rotation ticks, each row followed by its count of ticks:
The counts run from 0 to 511.
49,83,131,83,92,87,91,103,72,91,89,118  223
75,91,134,90,91,83,104,84,69,91,59,111  376
72,82,138,107,95,90,92,90,55,97,68,94  401
79,89,120,110,105,100,78,129,57,92,66,104  72
59,90,129,79,96,89,84,131,67,101,87,119  159
69,88,119,113,103,100,79,122,55,82,74,103  319
81,87,125,114,103,99,78,122,54,91,64,97  242
56,87,129,81,96,92,83,127,69,100,89,117  328
73,103,116,95,100,95,91,127,67,71,66,130  18
66,91,124,86,99,94,81,138,66,93,82,123  251
82,91,130,107,95,90,99,86,60,82,53,103  205
69,90,120,102,103,99,75,137,60,88,78,111  331
55,96,129,79,91,86,99,101,75,82,79,129  119
51,82,135,82,91,85,93,102,68,97,88,113  53
59,100,117,96,98,95,94,115,67,67,72,127  291
68,93,135,77,86,82,106,90,75,89,65,122  26
53,80,136,81,91,87,89,110,69,104,87,114  496
73,97,118,116,98,98,89,103,56,69,61,109  385
70,94,134,70,90,82,97,119,78,99,72,129  353
71,90,119,119,102,100,83,102,54,76,66,101  307
74,82,130,114,97,93,89,93,55,91,63,92  400
65,81,139,95,90,83,96,82,65,98,73,101  220
80,94,127,114,97,94,95,96,58,74,55,101  295
84,101,117,100,100,95,85,134,62,82,58,118  6
63,93,135,78,88,84,104,89,73,89,73,124  378
67,78,139,93,91,85,91,94,61,106,74,99  233
49,85,126,88,94,91,85,119,69,91,92,119  146
68,75,140,90,91,83,89,98,64,110,72,98  64
77,85,140,75,92,82,93,109,71,114,68,111  169
92,87,129,105,99,92,86,119,56,99,51,100  256
60,80,139,82,90,83,90,106,68,109,82,108  326
81,96,126,111,94,93,94,94,59,77,52,105  204
94,90,135,94,92,83,97,104,61,102,49,105  440
68,78,138,100,93,89,93,85,61,97,70,96  50
70,87,122,116,102,101,76,120,54,83,72,101  59
57,88,119,99,102,100,79,125,62,81,86,116  317
72,83,134,107,94,89,90,84,58,89,64,100  479
84,91,123,110,104,97,79,130,56,92,62,103  424
53,82,133,81,93,89,86,115,68,101,91,115  236
88,89,128,109,101,93,83,119,54,98,59,97  425
64,85,131,76,95,89,85,129,70,103,83,121  510
56,98,118,97,98,95,91,116,66,70,82,125  473
54,97,125,84,93,87,98,104,73,76,79,130  380
88,95,119,104,103,96,80,134,59,89,57,111  85
72,101,118,89,97,92,88,136,71,81,68,130  356
49,84,126,86,97,90,87,114,69,89,94,120  315
90,96,122,106,100,95,85,126,60,87,52,110  437
84,85,137,91,90,84,90,106,62,111,58,98  167
55,91,119,102,101,98,82,121,63,77,87,116  226
65,77,140,96,91,86,91,90,61,104,75,100  142
68,99,114,109,100,97,88,113,63,63,71,118  123
56,95,130,75,91,82,100,102,76,84,74,130  288
71,78,138,103,95,88,89,92,55,103,69,93  232
80,105,117,99,98,96,90,129,67,70,59,124  188
78,102,115,106,99,97,90,117,62,68,57,121  371
56,91,134,79,89,82,100,89,75,88,77,120  209
76,102,115,91,98,94,89,135,67,78,65,127  96
68,91,135,71,90,85,93,122,72,107,76,120  431
55,80,138,87,90,83,93,94,67,100,81,109  52
49,85,133,86,91,89,94,100,70,93,87,117  483
70,87,120,118,102,100,80,108,55,79,70,101  398
48,92,120,95,98,96,85,115,66,76,90,122  134
82,103,116,100,99,97,88,131,64,77,57,121  97
75,87,124,115,101,97,78,121,55,87,69,97  411
67,97,133,73,86,83,104,104,77,95,65,129  105
74,99,119,91,98,96,86,135,69,83,68,126  265
66,83,138,97,91,87,96,82,63,94,68,100  480
56,82,137,88,90,83,96,88,68,97,80,108  221
61,90,117,112,104,100,81,118,57,72,78,112  136
58,91,118,106,101,102,82,122,60,74,82,113  487
57,89,117,108,101,101,82,118,60,71,79,112  396
65,91,117,113,103,100,82,114,56,73,75,107  397
88,96,128,107,95,90,97,97,60,80,46,106  22
71,90,134,70,92,83,94,116,74,107,70,122  1
84,91,138,80,88,80,101,98,73,101,54,115  12
61,98,130,74,88,84,101,106,76,84,72,132  197
63,94,115,112,103,100,86,115,58,69,74,113  45
94,94,132,97,95,88,100,98,62,93,47,108  101
65,101,121,83,96,91,94,124,73,79,70,134  277
71,81,143,80,90,84,91,107,67,114,75,104  247
79,99,118,111,101,98,94,107,59,71,54,112  463
71,86,119,117,103,100,80,115,52,81,71,99  489
94,94,129,104,97,90,90,115,60,94,47,104  178
74,85,127,117,98,93,89,92,53,85,64,98  48
69,81,139,77,89,83,90,111,69,114,76,108  508
77,93,138,82,89,80,104,91,74,96,59,116  455
81,91,135,98,92,86,104,85,63,88,54,106  375
93,88,133,99,94,86,92,109,61,103,50,102  88
78,91,134,96,89,86,102,83,66,89,56,107  115
65,91,117,113,102,100,78,124,55,81,78,108  58
84,79,135,106,97,90,83,107,53,106,62,92  244
69,98,122,80,94,89,90,135,72,86,71,132  355
69,102,117,104,100,98,91,115,63,67,64,122  201
76,81,131,114,99,94,83,98,53,94,64,94  491
77,94,136,78,88,82,104,93,72,98,59,120  364
47,89,130,86,95,89,92,110,67,88,92,121  484
82,93,137,88,92,82,104,89,69,97,53,114  454
75,103,118,93,98,97,86,138,65,82,64,123  5
73,79,141,84,91,84,90,107,66,115,72,104  507
70,94,137,74,88,80,104,99,75,94,63,124  365
73,79,139,103,94,89,89,97,58,105,69,91  323
57,83,136,89,90,84,98,85,67,93,77,111  130
68,102,122,81,93,88,93,129,76,83,69,132  446
58,88,121,94,99,98,78,133,64,90,87,115  499
51,95,119,96,97,98,89,116,68,70,86,123  43
64,95,116,113,102,100,85,111,59,66,69,113  475
52,99,117,92,97,96,91,113,72,69,82,126  212
64,89,126,84,98,94,81,135,67,97,88,120  420
76,89,136,72,91,82,97,110,72,110,67,116  0
80,84,140,83,92,79,94,105,67,115,62,105  168
52,95,123,91,94,91,93,111,71,73,83,129  472
91,100,119,106,99,93,91,119,60,79,47,111  359
63,78,140,83,90,84,91,104,67,112,83,107  65
53,87,122,94,99,98,81,128,64,86,90,119  147
72,86,126,118,98,97,82,101,53,84,66,97  399
75,85,134,110,95,94,95,86,56,87,62,96  218
84,91,140,83,90,83,100,100,69,106,53,113  181
62,89,120,100,101,100,77,134,61,86,83,114  239
48,89,126,87,95,92,88,111,69,84,91,120  224
73,95,135,71,88,83,102,108,77,101,66,124  183
92,93,127,106,98,94,85,124,58,90,52,104  86
50,90,122,95,97,95,85,120,67,79,90,117  225
94,92,133,102,96,89,90,110,59,100,50,102  348
65,93,119,93,99,95,80,140,65,92,81,119  421
80,98,120,113,100,95,92,103,58,70,54,110  203
60,87,132,80,96,90,84,128,69,101,88,119  419
72,86,124,120,102,97,85,107,55,80,66,98  138
89,100,123,107,100,93,92,113,60,77,46,112  190
74,88,120,109,103,101,77,131,56,86,72,105  501
62,101,120,84,93,90,98,120,75,76,72,134  368
90,92,124,109,101,97,83,128,56,92,57,105  255
79,85,142,78,89,80,93,108,67,115,66,108  429
93,95,130,102,96,89,97,102,63,90,45,107  361
96,93,130,99,96,89,93,103,61,96,45,105  270
56,81,133,80,92,88,86,120,70,102,86,119  67
70,92,136,79,88,80,105,88,73,92,65,118  286
80,99,119,96,100,96,84,140,64,83,64,121  435
77,92,124,116,99,94,92,94,57,74,59,102  386
74,81,135,111,97,92,86,96,54,97,65,92  231
79,92,126,115,98,93,95,91,59,77,54,103  35
53,99,121,89,96,93,95,112,74,72,80,132  381
74,91,135,83,89,82,105,87,71,90,59,113  25
66,92,135,75,89,81,103,95,75,93,66,121  456
82,100,115,95,99,97,84,136,65,81,62,123  266
73,91,137,87,88,80,104,83,69,92,62,112  116
69,94,128,77,94,87,88,132,72,96,78,128  172
50,91,122,91,95,94,91,113,69,75,87,125  303
80,92,121,111,104,98,79,132,55,89,64,105  163
62,88,137,84,88,82,104,83,74,91,71,117  208
76,101,115,106,99,97,94,113,62,66,60,119  462
65,84,134,77,92,86,88,122,72,107,83,117  249
49,96,123,86,94,88,94,107,76,77,82,129  211
70,99,134,70,88,81,102,107,77,95,69,127  14
49,90,123,90,97,93,87,116,67,76,90,124  394
57,88,118,106,104,101,80,127,61,79,85,113  57
78,90,121,108,102,102,78,137,57,90,67,107  423
73,92,120,118,100,98,87,102,52,75,64,102  216
65,91,118,114,102,100,81,119,55,76,77,106  488
80,86,121,114,104,99,79,129,53,89,70,99  502
92,98,122,106,100,93,91,115,61,82,47,111  99
67,87,132,76,91,87,91,124,73,109,79,119  340
69,95,132,72,91,85,93,125,74,99,75,128  2
90,97,130,104,95,88,98,99,62,85,44,107  452
78,101,115,110,100,96,90,112,61,65,58,114  202
66,76,142,87,91,86,89,101,64,111,79,102  325
61,82,136,91,89,83,100,84,68,94,74,108  390
75,105,114,104,99,98,91,119,63,66,61,122  110
62,100,126,75,91,86,99,114,75,85,73,132  367
58,100,116,98,98,98,90,114,68,66,77,127  382
79,88,140,75,87,82,95,108,69,111,68,111  260
67,104,116,91,96,96,92,123,69,69,67,131  369
48,89,123,93,98,95,85,117,67,83,92,122  485
77,81,127,114,99,95,83,106,52,91,67,92  321
85,84,140,86,93,85,92,103,64,112,60,101  428
78,90,140,73,88,78,98,106,73,109,65,116  91
60,100,124,78,92,88,98,114,76,80,73,133  198
94,93,127,106,99,92,89,117,57,92,48,106  438
95,92,133,98,94,87,94,106,59,100,47,103  179
74,95,119,102,102,99,77,137,59,91,73,109  162
84,101,117,107,100,96,90,117,60,72,54,117  20
72,99,115,113,100,98,90,110,59,65,62,115  293
57,99,122,82,92,89,95,112,75,73,78,132  29
87,105,118,106,100,97,91,121,62,76,53,118  189
53,90,120,101,99,99,83,123,66,77,88,118  486
64,82,137,93,90,85,99,81,65,95,71,108  129
67,96,123,88,98,93,84,142,67,90,76,122  82
84,95,129,109,94,88,97,93,61,82,49,105  374
71,86,136,90,89,82,101,81,68,91,64,109  207
76,92,118,107,102,100,77,136,59,86,73,108  71
73,84,122,117,105,100,80,115,55,87,71,97  320
74,98,116,111,100,100,91,108,59,68,59,111  33
69,84,138,75,92,81,92,114,67,113,77,114  339
53,91,129,82,93,86,97,98,73,87,86,123  301
78,104,114,102,97,97,91,122,63,69,57,124  19
91,91,137,88,92,83,96,102,65,104,48,106  180
60,101,117,90,96,94,94,114,70,69,75,133  30
79,103,116,95,100,97,88,133,65,78,61,124  357
95,91,131,105,98,92,87,115,59,97,47,102  87
84,83,140,99,93,86,88,106,58,112,62,95  336
61,96,133,78,90,80,105,97,76,86,72,127  27
81,93,128,108,95,91,96,88,59,80,51,106  465
82,97,122,113,97,93,94,98,58,73,53,108  464
84,86,123,112,102,98,77,124,55,93,62,99  333
84,97,124,111,97,94,95,100,62,72,48,109  373
